Each path below is one point turned by a fixed rotation once a step. After each direction that follows a path, write how fast that rotation turns it, in degrees a step (0 if it stays still).
Each turn is a multiple of 5 degrees from 10 to 175, or 0.
Each row of a path follows its step; steps can be skipped.
Rotation 1:
step 0: -173, 15, -42, -63, -370, 12, 16, -47, 58, -65, -77, 102, -148, -41, 129, -7, 176, -65, -198, 101, -48, 91, -5, -166, -87, 51, 67, -12, -84, -120, 20, 57, 28, -78, 9, -57, 63, -59, 144, -46, -124, 142, 11, 181, 158, 138, -134, -227, -71, -140, -75, 46, -69, -188, -71, -78
step 1: 3, -172, -96, 82, -41, -101, -31, -2, 249, 138, -37, -23, -126, 33, 122, -1, 63, -129, 43, -119, -175, 178, -38, 97, 69, 120, 166, -14, 174, 111, -98, -101, 24, -16, -29, -19, 215, 217, 80, -49, 125, -29, -29, 69, -201, -160, 25, 173, 27, -36, -196, -125, -90, -67, -40, -154
step 2: 132, -245, -129, 38, -241, -158, 43, 66, 0, -21, -58, 33, -144, -27, -168, -120, -23, 32, -28, 35, 162, -94, 112, 232, -26, -213, -159, 75, 152, -143, 26, 34, 58, -131, 58, -33, 76, -182, 44, -61, 51, 39, -20, -247, 79, 68, -72, 74, 91, 110, -145, -121, 27, 112, -12, -72
step 3: -8, 166, -48, 72, -197, -155, -65, -42, -108, -74, -95, -288, 101, 37, 119, -29, -15, 41, -111, -90, 5, -61, -60, -162, -82, -19, -81, -174, 275, -62, -140, 80, -163, -135, -97, 73, -107, 29, -57, 93, 66, -31, 143, -71, -162, -119, 3, 31, 128, 57, -70, 40, 36, -61, -26, 278
step 4: 6, -41, 58, 90, -82, 130, -49, -24, 137, -16, -144, -3, 33, -50, -129, 103, -180, -45, 76, -154, -45, -53, 84, 50, -69, 164, 70, -78, 108, 25, 129, -64, -87, -56, 103, -106, -131, 213, -36, 172, -44, 130, -74, -165, 139, 42, -351, -73, -132, 67, 57, 277, -99, 30, -6, 28
step 5: 182, 60, 0, 60, 37, -176, 51, -12, -139, -30, -115, -135, -1, 97, 27, -6, -109, -41, 267, 81, 99, 128, -51, 13, 145, 64, 128, 73, -77, 125, -59, 293, 110, -3, 64, -213, 97, 112, 161, 125, -147, 107, 129, -21, -138, 142, 72, -200, -35, -23, -92, 23, -72, -16, 120, -28
step 6: 86, 43, -89, -289, -202, -50, 107, 83, 71, 11, -58, -21, 22, 64, 107, 60, -43, -245, 56, 98, -54, -173, 172, 140, -180, -21, 58, -181, -47, 0, 30, -109, 115, 115, -164, 66, 118, -74, 101, 60, -117, -50, -18, -18, 158, -8, 91, -95, 111, -87, 94, -27, -212, -196, 100, 3
step 7: 127, -35, -55, 179, -32, -147, 242, -41, 44, 36, -38, 246, -209, 35, 110, 81, -3, -64, 108, -130, 66, 203, 118, -100, -175, 25, 41, -24, 192, 0, -48, -30, -82, -60, -164, -63, 29, 47, -103, -3, 139, -133, 135, 161, 87, -75, 97, 50, -128, -76, 119, -40, 192, 30, 144, -16
step 8: -24, -15, 58, 143, -13, -101, 72, 113, -13, 207, -2, 37, -72, -71, -116, 156, -100, -5, -267, 92, 10, 160, 267, 69, 92, -105, 92, -169, -87, -13, -9, -112, -95, -121, 136, 62, -59, -73, -58, -196, 60, 209, 137, -159, 1, 83, -75, -82, 72, -32, -177, -116, -61, -31, 112, 133
step 9: -96, -146, -32, 126, 28, -56, -14, 94, -112, -30, -54, -168, 29, -180, 201, 246, -65, -92, 11, 84, -46, -58, -166, -74, -54, 119, -355, 133, 132, 13, 116, -55, -89, -227, -56, 46, 228, 114, -17, -9, -24, 179, 32, 45, -94, -35, 45, -90, 74, -6, 25, -50, -90, 61, -3, 109
step 10: -45, -23, -225, 158, 183, -45, 61, -68, -49, 200, -107, -125, -95, -14, -130, 69, -18, -43, -1, -99, 91, 60, 55, 128, -82, 130, 101, 25, 50, -97, 166, 93, 137, 97, 105, 179, 34, 103, -90, 153, -122, -105, -103, -189, 112, 6, 46, 74, 196, 170, 124, 164, -63, -52, -179, 78
step 11: 271, -92, -71, 13, -31, 152, -44, -116, -11, -172, -132, 66, 93, 22, -67, -7, -14, 67, 10, 123, -74, 163, -57, -40, 64, -99, -100, 151, 131, 88, -149, 74, 84, 42, -6, 180, -101, 33, 13, 70, -16, -130, 212, -85, 72, 284, 160, -151, -2, -93, 47, 165, -68, 12, 127, 208
Directions:
43, 7, 60, 20, -7, -10, 31, -11, 5, -38, 20, -21, -17, 20, -23, 19, -41, 43, 1, 17, 14, 47, -29, 24, 26, -81, 9, 13, -10, -63, -16, 32, 10, 11, 13, -15, -28, -57, 17, -48, -18, 31, -3, -30, 5, 9, 64, -60, 10, -29, -44, 9, -29, -11, -44, 23
125
9, 1, 23, 27, -104, -13, 9, 9, 46, -26, -9, -15, -33, 1, -24, -35, 58, 7, 4, -32, -4, -21, 39, 7, -13, -6, 29, -31, 7, 19, -16, 4, -39, -39, -11, -23, 37, 19, 28, 19, -45, -10, -5, -22, -79, -19, -20, -57, 43, -15, -6, 23, 15, 33, -32, -53
10
14, 9, -53, 31, -9, -33, 25, -28, -4, 33, -6, 15, 18, 15, -33, -5, 27, -34, -27, 6, 35, 27, -2, 26, 34, 41, 6, 25, -42, -74, 10, 6, -5, 48, 40, -64, -10, -58, -9, 35, -7, -25, 27, -8, -41, 53, -33, 9, -1, -13, 12, -19, 28, 85, 17, 19
130
-58, -2, -30, 13, 12, -8, -2, -34, -9, -19, -27, -1, -10, 1, 20, -34, -25, 17, -3, 54, 40, -3, 93, -18, 11, -27, 56, 66, 3, 31, 27, 36, 24, -17, 18, -31, -5, -19, -17, 21, 47, -11, 6, 14, -6, -29, -12, -62, 6, 36, 23, -42, 33, -42, -58, 20
140
53, -68, 13, 1, 43, -5, -25, 48, -48, 48, -13, 18, 15, 17, 39, 11, 51, 7, -16, 16, -12, 18, -16, -9, 30, -10, 1, 31, -13, 25, 13, -20, -64, -5, 7, -2, -30, -17, -49, -15, -49, -45, -13, -18, 9, 1, -12, -31, 54, -51, 60, 19, 22, -39, -45, -19
20
0, 17, -11, 24, 51, 2, 51, 26, -21, -25, 7, -4, 15, -24, -53, 110, 35, 12, 9, -6, -23, -31, 67, 41, -17, -4, 40, 50, -17, -1, 7, -20, -10, -37, -43, 40, 20, 5, -9, 23, -53, -3, 24, 17, -18, 3, 42, -19, -14, -4, 0, 10, 19, 7, 43, 51
20
-10, 36, 31, -44, 54, -67, 32, -17, 80, 13, 0, -1, -18, 46, 0, 0, -19, 20, -1, -13, -2, 4, 24, -25, 50, -8, -67, -40, -18, -4, 25, -25, 29, -22, -28, 14, 14, 17, -64, 47, -35, 23, 39, 21, 27, 27, -12, -40, 10, -24, 10, -39, 19, 5, -9, -42
40
